Turns, then the turns between two rows, first turn first; the first pair answered
R (before -> after):
[ 19  13  22   6   7 -31  -2 -27  -6  -9  30  -9 -36  25 -31   6  45  12
  54]  ->  [ 11 -17  17 -35  -6 -32  42  27   5 -28  -7 -11 -31 -27  25 -19 -47   8
 -10]
[-11  49 -13   8  -9  42 -32 -23 -12  32  16   2  14  15 -26  -9  46   5
  35]  ->  [-28  35 -20 -17   1  23  20  63  12  -1  -7   0 -17 -14  41 -36  -7  26
 -15]
[ -6 -15   2 -23  -9  -3  18 -41  -3  -6  12   7  20  -9 -22  15   4  15
  29]  ->  [-22 -12   4 -17   4 -14  38   0  12 -20   8   3  -8  -5  -5   8   9  37
  21]
[ 23  -6  -2 -14   8  14 -38 -25 -22  -3  -1 -20  13  39 -11  10  23 -10
 -14]  ->  [  9 -10  -4 -22  19  -2 -13  21 -10 -24 -13 -19 -16  32  21   2  12  11
 -33]
Q (before -> after):
[  1 -10  17 -33  -1   0  16 -12  -5 -25 -20 -16  24 -30  38   6 -43 -15
 -37]  ->  [  1  -5   5 -24  -1  15 -12 -43 -17 -14 -18 -11  51 -15  17  11 -41 -15
 -35]
[-15 -16  30 -18  14 -15 -38  68 -14   7  -2  -2   2   2  39 -14 -22  16
 -28]  ->  [-15 -14  14 -12  13   2 -53  53 -22  14  -6   0  18   5  33 -19 -33  14
 -37]
[ 19 -19 -30 -19  13  21   6 -25 -20 -16 -28  17  31  -6  20  -4 -42 -22
 -38]  ->  [ 20  -1 -31   0  14  30 -16 -56 -28  -4 -19  22  36  24  -3   4 -17 -14
 -20]
[  2 -25  15 -21 -14 -15  16 -17 -13  16   3  13  22 -32   5   3 -38 -31
  -4]  ->  [  3 -18  11 -15 -13   1   4 -34 -16  20   6  14  36 -22  -4   2 -29 -32
  -5]
T (before -> after):
[ 17 -12  -6 -13 -30  -3 -18 -36 -25  12   8 -13  25   2   9 -11  -7 -14
   2]  ->  [ 12   0 -18  -5 -25   5 -17 -31 -21   8  -1 -13  29   9  12 -20  -7  -8
  -9]
[-17  20   9  12  30 -36  28  36   1 -33  25   4 -10 -30   8   9  -2  38
   8]  ->  [ -9  15  23   5  23 -40  29  28  -6 -27  33   6 -12 -38  -8  19   5  22
  25]
[-16  -6 -13 -24   2   9  15  41  -8  -5 -29   8   5 -10  29 -34 -76  20
 -54]  ->  [ -2 -23  16 -46 -15 -12  37  37  -8  -6 -13   8  -8 -43  17 -11 -75   1
 -25]
P (before -> after):
[-11  -4 -34   0  14   6 -10 -15 -12 -13   2 -24   9 -14   0 -12  -9   1
 -22]  ->  [-17  -1 -36   7  22   5  -9 -11 -11 -11  -1 -28   6  -6  -5 -11   4  10
 -19]
[ 27  32  -4  28  38  33 -32 -78  -8   5 -40  21  12  -7 -17   2 -10 -18
 -11]  ->  [ 15  42  -6  47  51  26 -31 -64   0  -7 -36  14 -15  21 -21  -3  24   6
   2]
[ -4  31  -7 -12  22 -16 -14  -1   1  24  -4 -27  29   8  -2   2  38  16
  31]  ->  [ -4  29   0 -14  19 -29  -2  11   5  18  -3 -24  15  -1   4   5  39  15
  34]
V (before -> after):
[  7   7 -15  27  -8  13 -34 -31 -11  -3   5   0   2  43 -44  18  22   7
   4]  ->  [-11   9 -16  19   6  -8  -4  38  10 -36  -8  -9 -39  36 -10   6  15  40
 -15]
[ -2   7  26 -23  14 -28 -23 -41   0  15   8 -10 -33   9 -24 -14  61  25
  47]  ->  [-19  -6  19 -43  19 -36  16  25  13 -13 -19 -13 -52 -26  31 -36   7  37
   2]
[ 27 -16  10 -49 -48   9 -30 -84 -35  24  -3  16  78 -40 -43   3 -47 -62
   3]  ->  [ -5  11  32   0   0 -37 -30 -31  -4   1  35   6 -21  41 -68  23 105  14
  82]
[-25  20  -3   3  35 -14  15   9   2 -33 -24 -29   3   6  23  10  24  57
  13]  ->  [-16   5 -15 -17  23   4  13 -10  -9 -24 -33 -30  37 -30  31   1 -35  33
 -17]
Now pairs of rows:
Each pair is two turns apart.
[  2  -7  -6  -9  -2  -9   0 -13  -9   9 -54 -10  48  -7  -4 -16 -83 -14
 -28]  ->  [ 12  11  16  17   2 -19 -29 -58 -11  25 -19  -8  33  29 -62  19   6 -15
  43]
T, V
[-32   8 -32   5  26   9   7  40  10 -22 -11 -12 -14  16  53 -23  -7  26
 -44]  ->  [-18  24 -11  30  26  13 -32 -23  -3   6  23 -12  -7  53 -12   9  59  19
  19]
R, V
[-13 -16 -10  -9  -5  19   7  15   4   1 -22   9  30 -31  17 -19 -50  -5
 -51]  ->  [  6  -7  16   9  -9  13 -15 -48  -9  28  15  12  33 -12 -43  18  15 -31
  18]
T, V
[  0  -7   7 -30  46 -25  19  61 -12 -27 -19  -4  -3 -27  21 -13 -17   3
 -23]  ->  [  7  10  20  -1  51 -33  -8  23 -18 -15  11  -1 -11  12 -31  18  55   9
  36]
R, V
[ 32   6  11  -7 -21  -4 -13 -27 -15   9  45  -8  49   1 -50 -29  -2 -35
  33]  ->  [-12  24 -11   4  25 -11   8  59  10 -28  25 -22   0  37   4 -59  12  29
   0]
T, R
[-17 -25  31 -20   6 -37  16  12   2   4  -2  15   0 -32  11   4 -37 -29
  11]  ->  [-28 -17  29 -11  21 -50  20  31  11  -3  -1  10 -23 -14  12   2 -10  -9
  20]
R, R
[-29  23 -33   8  15  32 -14   3  -5 -23 -30   5   9  34  14 -38  -4  25
 -48]  ->  [-29  20 -15  -2  18   6  11  44  10 -33 -24   2 -25  27  28 -30   9  35
 -34]
P, P
[ 59   9  34 -15 -42  34 -10 -67 -31  19   7  12  44 -51 -32  -1   3 -42
  12]  ->  [ 12  42  26  21   9  -4   6  27   4 -26  20   0 -46  18 -12 -12 105  48
  35]
P, V
[ 47 -31  26 -27 -24   1 -20 -71 -18  37  25  34  45 -34 -56  39  -1 -57
  49]  ->  [ 38 -53  21 -62 -31  -2  25  -7  -3  12  -6  28  32 -81   8  13 -81 -53
 -10]
R, R
[ 27  -2 -20  12 -11  15 -16 -65 -39  33  32  23  30   3 -20  49 -20 -21
  28]  ->  [ -1  27 -46  44  22  18 -31 -36 -32  15  26  13   9  56  -7  32  23  28
  14]
T, P
[ -7   4   8  29  32 -38 -35 -28  24 -23 -26  15 -55  23  -8 -13  54  31
  20]  ->  [-11  -4   2  14  32 -44 -13   8  34 -38 -41  17 -66   4  24 -22  28  41
  -8]
T, Q
[ 38 -40  19   5 -28  -1 -24 -37   9 -31  21 -46 -11  47 -44  44  30  30
  -2]  ->  [ 22 -24  -9  15 -16  14 -27  -9  11 -44   1 -52  -8  67 -18  22  12  54
 -36]
T, T
[ -6 -34   2   3 -27 -13   9   4   9 -37 -44 -31  17  12  42  -9 -88  -9
 -48]  ->  [-12   7  -9  56  -6   1 -47 -53  -3 -19 -18 -30  20  88 -20   8  13  13
   1]
P, R
[ 40  -9  13  15   4 -19 -17 -28  -7   5   4 -15  -7  28 -27  30  24   2
  26]  ->  [ 29 -23  12  -3   2 -36  20  33   8 -19  -9 -16 -29   5  12  18  -2  18
   0]
P, V
